Z: rows in 3 groups, each row roughly a mix of its group's directions:
Z (119 x 11):
23,20,-23,38,-11,51,-10,-8,-37,-18,7
-23,-10,-22,-20,47,44,26,-2,29,10,-15
-1,15,-35,-32,-4,-1,15,46,-20,-17,44
22,-21,-34,-11,13,54,33,-32,-8,4,-4
-53,19,-29,-17,-17,23,17,35,-22,-18,11
14,-33,-37,5,16,56,10,20,20,8,-21
-5,-38,14,48,17,6,22,-2,34,39,-8
46,-28,-12,20,-38,11,11,1,-48,4,10
-57,10,15,-14,24,19,30,-3,37,-3,20
37,14,-1,-19,18,30,-1,-24,-46,16,36
-14,-29,11,37,-3,-18,30,43,31,10,-29
30,14,5,-33,24,27,-5,-24,-40,15,38
-36,-1,21,42,-1,-16,11,-34,46,0,-17
12,-39,2,-9,21,41,56,-16,-4,10,2
0,14,-38,-21,38,3,-22,-4,-45,20,-31
-2,-6,45,-1,-20,51,-19,-3,-8,34,-28
-27,29,-32,19,-39,25,24,21,-14,-15,31
28,-15,25,6,-35,18,35,-27,23,-19,37
26,-4,2,-1,-26,-20,8,-39,-63,2,11
37,-5,27,11,-46,16,11,-25,11,-24,38
32,-1,28,11,-39,11,23,-34,19,-25,35
33,17,-19,1,-5,-25,-49,19,-43,8,-19
-40,18,12,59,-35,23,7,-1,12,6,-4
-32,-7,48,-8,-18,-5,29,-17,26,-11,41
7,-32,13,36,24,2,21,-29,25,49,5
18,12,43,24,-41,-42,-17,4,7,-19,20
27,20,5,-44,22,17,-8,-32,-32,15,36
-28,30,-37,23,-39,16,21,20,-15,-15,29
33,-5,-17,-48,14,23,-17,9,-50,-8,-6
-20,-32,23,-27,11,-51,12,18,32,22,-9
-11,-27,32,-13,30,-46,-7,9,39,21,-17
22,13,21,18,-46,-43,-19,3,-34,-8,21
64,-14,11,18,-43,-1,-18,12,-12,-9,12
-57,16,8,-16,44,4,22,3,34,4,-2
21,34,10,13,-10,-45,-53,18,-3,-9,-14
27,7,-35,8,-3,-21,-43,31,-34,13,-28
-33,34,-2,-11,48,-17,-31,26,10,8,-28
-5,8,10,-70,-3,-41,-10,23,-3,-9,2
31,-3,8,-10,30,15,10,-45,-22,38,34
35,-8,35,4,-18,39,-28,-10,-19,35,-24
36,-5,-21,25,-10,38,-9,-8,-53,13,20
14,44,-22,16,-6,44,-21,-16,-18,-40,-2
2,-46,17,21,14,-19,24,2,26,53,-2
32,0,-23,6,-2,-18,-28,7,-62,14,-26
15,-10,-26,-59,29,-27,-2,28,-18,-13,15
-58,17,5,23,-29,24,17,-32,22,-5,-9
12,-3,40,29,-53,-34,-16,3,-4,-17,20
39,23,-17,16,10,35,-4,-44,-35,5,19
7,-26,13,34,21,8,20,-32,29,51,7
-13,19,33,-4,-31,-9,22,-40,-5,-18,48
-6,31,36,11,-24,-61,-16,3,-6,-11,17
13,-19,36,21,7,-4,-11,-50,24,18,-40
-41,6,-27,-2,5,-37,36,17,29,-23,25
-17,34,34,0,-28,-41,0,-21,-19,-14,38
37,15,-16,2,-15,-31,-47,3,-44,4,-16
12,-24,21,-3,39,-9,19,-40,9,47,20
34,25,-5,-5,18,29,0,-47,-35,11,30
-25,-33,17,-20,-8,-39,9,51,23,9,-14
-9,-28,29,-11,31,-49,-4,5,40,18,-17
-5,-44,23,2,13,-29,27,7,23,52,4
53,-18,14,16,-54,6,-9,-7,-4,-15,23
-14,-8,34,-2,-21,9,44,-32,27,-15,41
10,-27,-36,2,29,48,-6,26,12,13,-34
-35,29,-9,2,29,-31,-36,11,25,-1,-38
-2,-10,40,20,-37,0,20,0,45,-21,33
18,3,12,-17,-12,55,-30,-5,-45,12,-20
-15,-15,15,-49,-7,-48,0,42,14,3,-10
45,-9,37,9,-13,29,-29,-16,-11,36,-20
55,-25,7,22,-49,1,-4,-6,-24,-8,11
26,-7,21,-9,-18,48,-25,-14,-33,25,-33
-37,32,-13,-22,40,-23,-34,23,7,12,-21
-31,-11,13,-35,-16,-40,4,50,16,-12,-15
-18,21,-48,11,4,-16,27,-23,2,-47,25
19,38,-22,27,-5,45,-8,-25,-29,-28,6
-24,16,-46,0,10,-24,29,-15,6,-46,23
-12,-36,12,54,9,-1,31,4,31,29,-13
-41,12,-40,-2,11,-30,29,6,11,-39,22
-2,-2,13,-7,-31,57,-12,-8,-33,21,-36
18,31,-27,14,-2,25,-35,-48,-16,-29,-1
-13,17,-41,37,4,-35,21,-13,11,-38,23
-29,-31,-5,-17,22,42,44,-4,32,8,7
37,-20,21,-29,39,-40,-23,14,15,14,11
-1,1,25,3,-16,65,-14,-9,-29,13,-32
-25,12,-25,33,6,-29,33,-24,31,-34,18
40,6,-25,3,-11,-20,-5,-31,-58,4,-16
8,32,-13,-51,-11,2,-34,-15,-34,-26,18
-14,26,-43,32,-20,-2,32,8,-3,-31,34
30,-2,9,-20,-19,43,-25,22,-45,24,-12
33,1,-27,4,1,-18,-28,5,-58,14,-29
7,29,-12,-45,-13,-7,-25,25,-31,-44,-3
18,-27,27,8,32,-31,-12,-38,25,9,-37
50,-15,-24,13,-21,-15,-21,15,-47,11,-17
-20,-35,1,24,-16,-27,0,45,33,0,-34
14,42,-13,-44,-8,10,-24,-3,-36,-35,11
9,-20,27,8,-22,32,49,-27,0,-12,37
-19,-20,29,-14,33,-42,6,-5,52,6,-3
-12,-39,27,1,26,-34,29,-1,32,38,-2
-10,-42,22,14,21,-23,23,-9,34,47,0
22,-22,-44,-7,26,54,13,1,8,10,-24
45,-18,0,-60,25,10,-9,-1,-26,1,-7
-11,-51,18,2,3,-35,17,28,22,39,-7
-26,26,-38,39,-17,-10,26,-15,9,-33,26
2,-28,21,8,36,-12,26,-39,15,45,16
9,-10,15,-7,-15,-20,34,-44,-54,4,19
28,-13,-2,-14,-12,-4,34,-40,-55,8,18
-23,-42,12,-13,-14,-44,8,43,19,18,-13
4,-26,47,-14,11,-4,-32,18,5,42,-34
-14,27,-42,9,-28,13,26,29,-19,-21,38
-14,-24,28,-31,20,-30,17,-18,25,45,18
-11,19,-18,0,-36,1,-21,46,1,-45,-27
17,-18,33,-39,1,31,-26,21,-22,34,-23
9,-17,49,-7,-6,33,-25,11,-7,41,-33
-20,-31,2,43,-17,-10,17,44,28,4,-29
-13,27,29,19,-6,-41,-27,37,38,-11,0
23,30,-24,29,-8,49,-14,-18,-32,-24,5
-15,-42,21,31,10,-11,35,31,26,29,-11
-50,17,-33,0,2,-16,28,28,8,-32,27
25,-26,-29,-10,12,44,30,-28,-35,11,-7
-31,9,-46,-12,13,-31,30,-1,6,-41,19

one row of each group, then the others: which group is each in?
-22,9,-37,2,20,-44,26,5,18,-37,28 => P
-57,25,-17,-20,45,-11,-10,2,6,11,-22 => T
28,18,-26,28,-13,45,-17,-17,-42,-12,12 => F

-4,-29,3,65,5,11,22,4,30,23,-18 => F
55,-19,34,10,-1,-3,-19,-32,11,32,-16 => P
-8,25,-15,3,-22,1,-10,43,-11,-57,-27 => F
5,-30,10,46,21,9,19,-27,28,44,1 => F
-16,33,35,-2,-18,-55,-11,-13,-24,-7,25 => T
-3,27,-16,-28,-27,2,-26,36,-22,-49,-11 => F
4,-24,-26,-18,6,54,43,-26,-10,7,16 => T
-21,11,39,8,-2,2,13,0,66,-21,18 => T
17,-16,-33,-10,28,34,8,12,-53,24,-16 => T
